In the rows, 128 means zero.
The rows below come in pairs that one turn or mirror swaps. Which row does each named row swap with?
The rows were stretched afterwards, more along some directions than others.
lemo: [124 135 105 124 138 112  92 147 112 139 133 107 139 123 157 136 126 116
  90 112]
nel: [156 160 152 141 139 130 111 160 113 130 125 135 164 137 166 134 128 103
 133 116]
Sigo: [127 179 137 129 118  86 118 113 107 106 124 125 101 120 131 112  84 124
 120 139]
Givig: [114 130 129 137 126 134 122 109 166 123 123 125 123 126 108 110 122 132
 144 141]
rakof: [119 109 106 122 128 114 152 139 112 142 132 122 102 129 100 123 152  96
 119  95]
ven: [ 83  92  93 138 132  86  96 137 107 120 129 120 109  85 144 114 123 149
 109 121]
Sofel: [113 122 122 113 138 130 152 134 114 151 132 128 119 119 108 124 163  89
 114  80]
zupo: [135 125 124 132 156  94 116 144 121 132 113 129 137 127 153 127 115 103
 106 109]
rega: [107 103 107 119 150 108 124 135 132 130 111 118 109 103 155 126 143  96
 115 148]
Tupo: [153 134 164 143 139 140  85 131 134 121 131 127 177 129 173 122 122 152
 148 116]
nugi: [124 125 127 152 145 101 112 109 109 101  92 124 145 113 146 107  91 152
 150 120]
radak: [116 116 126 113 140 126 157 147 129 146 147 135 107 117 106 131 165  89
 113  92]
tidup: [147 144 106  83 124 139 141 130 139 187 108 127 156 142 137 145 148  78
 143 127]
Risa: [125 149  98 132 122 106 140 103 118 121 117 119 115 114 120 134  96 118
 145 139]
vogu: [127 130 115 126 142  83 146 139  98 127 123 141 139 129 154 118 115 142
 122 109]
Romov: [123 143 123 133 115 108 103 110 108 123 127 122 119 128 134 151 108 134
  94 132]
Somo: [135 102 146 113 106 148 126 124 158 142 132 139 132 134 126 146 152 130
 125 108]
vuto: [126 132 149 100 127 120 133 156 126 152  91 130 125 127 147 113 138 121
 124 100]
vapu: [148 143 132 112 138 128 121 130 120 125 132 113 117 147 126 127 138 148
 101 102]
Tir: [141 127 126 119 151 128 116 147 136 113 129 114 148 134 134 117 117 163
 160 134]
kide: [118 107 136 112 100 127 162 138  90 121 118 147 124 126 152 132 151 125
 137 103]
dava: [118 123 108 147 127 129 120 120 163 123 124 125 124 130 101 108 124 127
 145 149]
giva: [151 148 154 159 128 123  97 147 140  90 111 127 151 131 153 126  87 154
 156 144]
totut: [122 100 104 138 120 109 143 153  99 139 138 139 145 155 158 132 128 150
 143 103]
kuf: [132 140 153 161 148 123 105 102 153  97 113 134 156 120 157 115  89 144
 132 145]
kat: [121 105 116  88 146 126 115 140 123 169 122 137 122  96 125 153 150 117
  94  96]
Sunu: [153 100 112 137 140  97 107 176 123 110 133 124 133 127 144 130 114 132
 152 123]
gak: [126 127 119 106 164 118 114 147 120 162  96 129 160 113 157 116 139  79
 136 114]
riv: [143 139 123  87 158 138 138 143 132 154 109 126 135 110 130 137 147  87
 133 127]
mov: [125 159 122 129 171 114  90 140 110 132 142 106 141 116 150 110 124 128
 123 125]
dodet: [114 112 113 107 125 123 168 141 112 150 130 129 108 132 102 123 162  95
 122  83]
gana: [120 131 125 125  98 108  92 130 106 145 102 126 134 140 169 116 134 137
 116 127]
ral: [173 156 157  95  94 140 153 123 133 146 115 151 166 180 141 129 133 131
 151 128]
sazi: [128 170 114 149 156 127 100 117 148 103 152 115 107 118 125 109 117 123
 110 168]
teze: [127 124 121 156 121 124 113 117 164 120 134 129 124 142 109 113 124 149
 134 145]
tem: [ 92 122 149 110 144 147 110 139 149 148 124 128 150 105 170 124 125 139
 144 115]
gefu: [113 145 152 104 151 111 101 125 148 140 101 128 153 107 167 109 105 155
 124 124]
Beru: [124 115 119 149 126  96 111 100  95 124 107 114 128 139 169 122 132 150
 100 121]
navom: [115  74 124  90 119 139 139 147 111 166 124 143 163 126 157 135 182 140
 123  80]
nubad: [129 128 128 139 127 148 119 123 142 103 136 123 157 124 150 134 116 147
 132 139]
Gobus: [124 121 108 118 130 117 157 139 116 152 138 133 116 139 108 126 159  86
 121  96]
lubo: [120 126 125 142 125 146 126 112 163 133 128 126 132 130 110 109 138 118
 144 145]
Vifar: [110 135 119 143 123 136 122 110 159 132 125 124 126 131 111 102 130 123
 140 146]
Zelut: [125 116  99 146 136 120 120 113 126 125 140 148 124 104 119 141 121 140
 116 144]
Zigup: [128 151 138 164 119 113 141 121 109 110 117 142 128 134 146 101 114 141
 135 133]
Rarup: [130 110  96 153 113 105 130 134 127 124 156 139 101 131 116 139 139 104
 114 132]
sug: [134 135 124 121 119 147 140 123 137 135 142 147 144 135 132 158 139  98
 124 157]
gasum: [142 163 105 158 143  94  94 102 106 113 112 110 122 123 134 116  94 145
 119 150]

Vifar is swapped with dodet
riv is swapped with gasum
Risa is swapped with tidup
nel is swapped with giva
Romov is swapped with sug

